In the rows, zero is written as 128.
Each row of Z is roughly a mix of the hidden directions of one of a few groups; one row fits no group.
Z:
[[158 120 190 132 106 147 129 124 149 132 112 158]
 [164 126 186 138 124 162 146 132 147 129 117 151]
 [102 137  92 101 125 122 130 110  84 129 164 156]
 [ 98 127  75 100 128  93 119 133 113 140 153 106]
 [125 162 140 154 134 137 132  92  81 135 157 155]
 [143 123  91 104 180 110 157 123 121 121  98 115]
 [117 151 124 158 173 151 135 155 116 103 150  95]
 [156 120 187 132 109 156 135 120 148 131 110 158]
 [117 134 134 145 142 158 148 143  90 123 187 117]
 [110 149  85 152 161 101 118 143 110 111 140  94]
 [127 118 106 122 116 110 104 109 158 120  63 130]
 [149 113 176 118  94 144 135 105 137 145 119 169]
 [118 128  83  88 163 109 144 101 143 141 108 143]
 [104 124  75  96 147 118 151 102 127 152 130 153]
 [102  75 134 130 102 165 113 126  94 128 113 135]
 [129 150 116 121 131 124 137  63  90 123 109 149]
 [109 138 105  74 162 134 141 134 164 143 118 107]
 [ 98 135 103 127 187 132 144 106  97 113 118 115]
 [151 136 178 154 117 135 116 166 117  98 135 103]
 [103 130 142 145 148 141 129 160 123 143 192 140]
 [101  88 141 137  77 157 100 121 109 136 126 129]
 [117 126 113 101 122 101 102 110 167 130  74 128]
 [119 100 126 103  85 129 119 131 167 148 159 158]
 [118 134 179 133 104 150  99 132 154 129 135 172]
 [146 153 128  99 123 103 144  81 100 118  92 138]
 [103 116 109 145 184 140 133 155 123 113 118  90]
 [104 147  96 167 163 141 130 118  98  99 135 106]
 [136 108 139  80 107 130 119 156 175 143 104 123]
 [122 112 114 114 108 129 108 102 157 122  64 137]
 [141 130 183 159  92 146 106 153 125 115 139 122]
 [155 168 175 125 125 101 141 150 101 133 150 135]
 [125 108 124  90  88 102 114  98 142 152 105 155]
 [142 123 156 130 118 121 121 195 162 134 144 114]
 [146 150 179 153 122 133 120 169 122  99 149 118]
 [115 133 105 150 178 140 134 115 102 107  94  97]
 [136 145 119 105 159 104 148 104  99 107  82 108]
 [106  93 102 139 143 152 112 158 174 124 116 104]
 [149 175 109 122 158  89 155 139 138 123 149 110]
 [ 83  93 122 114  95 154 122 125  96 139 139 155]
 [121 110 171 156 107 157 103 154 106 100 136 113]
 [165 138 150 109 115 102 130 158 151 117  83 106]
 [108 153 114 175 165 139 118 119 111  91 121 107]
 [115 117  77  94 150 105 145 120 108 123 113  93]
 [126 113 166 140 110 183 122 162 125 109 146 117]
 [ 98 109 108 126 181 135 133 163 142 116 122  95]
 [132 107 135 157 120 146 109 183 166 130 132 104]
 [139 148  99  90 171  91 150 129 134 117 111 111]
 [137 150 121 106 130 110 143  72  90 120 101 142]
 [138 146 118 107 123 112 140  68  94 121 100 143]
 [121 122  86  88 119  88 133  98 133 157 114 141]
 [157 141 134  87  99  95 139  95 120 124  94 140]
 [107  93  88  89 123 117 130 113 105 132  98 101]
 [138 121 166 180  93 156 111 141 120 126 147 122]
 [150 159 176 153 127 127 124 167 129 102 152 120]
 [151 155 142 107  96 106 136  82 102 133 123 159]
 [101  96 143 141  79 162 103 116 119 145 132 148]
 [151 135 179 164  92 140 112 154 124 120 141 116]
 [148 115 184 125  98 154 136 110 133 139 127 166]
 [135 107 124  95  91 108 130  91 133 157 109 164]
 [149 126 176 157 116 141 114 163 112  97 130 102]
 [116 143 130 162 160 162 131 157 111  99 153  97]
 [128 158 115 177 171 123 143 117  97 110 144 120]
 [142 146 165 153  98 134 119 147 124 148 177 153]
 [101  87 141 118  76 151 105 125 103 136 118 130]
 [ 85 109 106 137 138 156 122 114 134 143 177 154]
 [121 114 100 122 168 126 135 130 127 105  79  87]
 [107 144  77 138 155  99 126 139 103 122 154  98]
 [131 132  85  93 112  87 144 116 118 146 120  91]
 [120 109 129 142  86 145 114 116 127 151 180 160]
 [114 132  99 115 172 125 140 101 115 106  81 108]
 [125 108 131  87  82  96 116 125 126 161 150 147]
 [125 138 187 142 115 150  98 144 150 113 136 159]
 [135  98 125  77  84 113 125 133 143 160 128 143]
 [130 129  83  89 128  89 148 118 116 138 113  93]
 [147 173 105 114 160  86 148 125 155 129 136 115]
 [139 115 113  91 106  93 126 101 150 155  94 152]
 [ 98 140 127 121 149 129 142 105  92 139 180 158]
 [134 110 130 107  88 105 117  89 137 148  98 164]
 [103  86 135 157 100 173 113 122 103 135 135 142]
 [118 144  88 123 148  75 123 147 115 137 158 103]
 [146  99 131 130 110 126 117 177 167 123 105  93]
 [ 98  85 143 113  82 151 100 124 109 131 111 129]
 [116 140 100 183 150 137 123 115  98  93 117 114]
 [148 125 191 147 106 154 124 113 135 123 117 160]
 [141 103 104 137 123 136 118 126 147 111  68  91]
 [156 174 109 116 145  82 147 125 153 134 135 107]
 [150 123 187 156 119 155 104 140 146 116 113 145]
 [150 137 176 169 117 125 132 118 100 128 159 155]
 [154 133 194 148 127 158 134 125 144 121 119 150]
 [ 91 117  95  92 118 139 139 108  99 146 166 128]
 [ 92 108  77  90 139 123 135  98 124 143 117 140]
 [123 117  83  88 119  96 144 118 107 139 113  92]
 [107 120  90  81 160 116 138 104 139 136 104 150]
 [ 98 119 112 156 182 148 133 145 104 120 144 101]
 [ 96 107  85 128 131 144 128  85 137 158 130 158]]
Here is one row from each group, named. Which group is each of the other rows in?
[114  99 115  70  92 130 116 133 153 148 114 128] => H
[126 147 114 113 142 116 145  70  84 120 111 141] => S
[142 127 173 159  80 140 112 153 112 123 144 110] => V

[139 114 185 126 103 173 128 120 144 126 114 153] => H
[125 138 109  95 138  91 136  82 145 155 104 151] => H
[116 125  74 109 140 115 128 102 145 128  78 123] => H
[117 144 114  97 178 108 149 117 117 108  89 112] => S
[124 113  91 117  85 107 135 116 101 151 129  85] => V
[112 153 151 144 136 137 129 134 114 146 189 161] => S
[175 155 157 112  99  96 136 123 113 123  96 126] => S
[160 123 131  99  77 109 122 110 152 128  91 137] => S
[123 118 163 124 109 144  91 107 170 138 102 160] => V
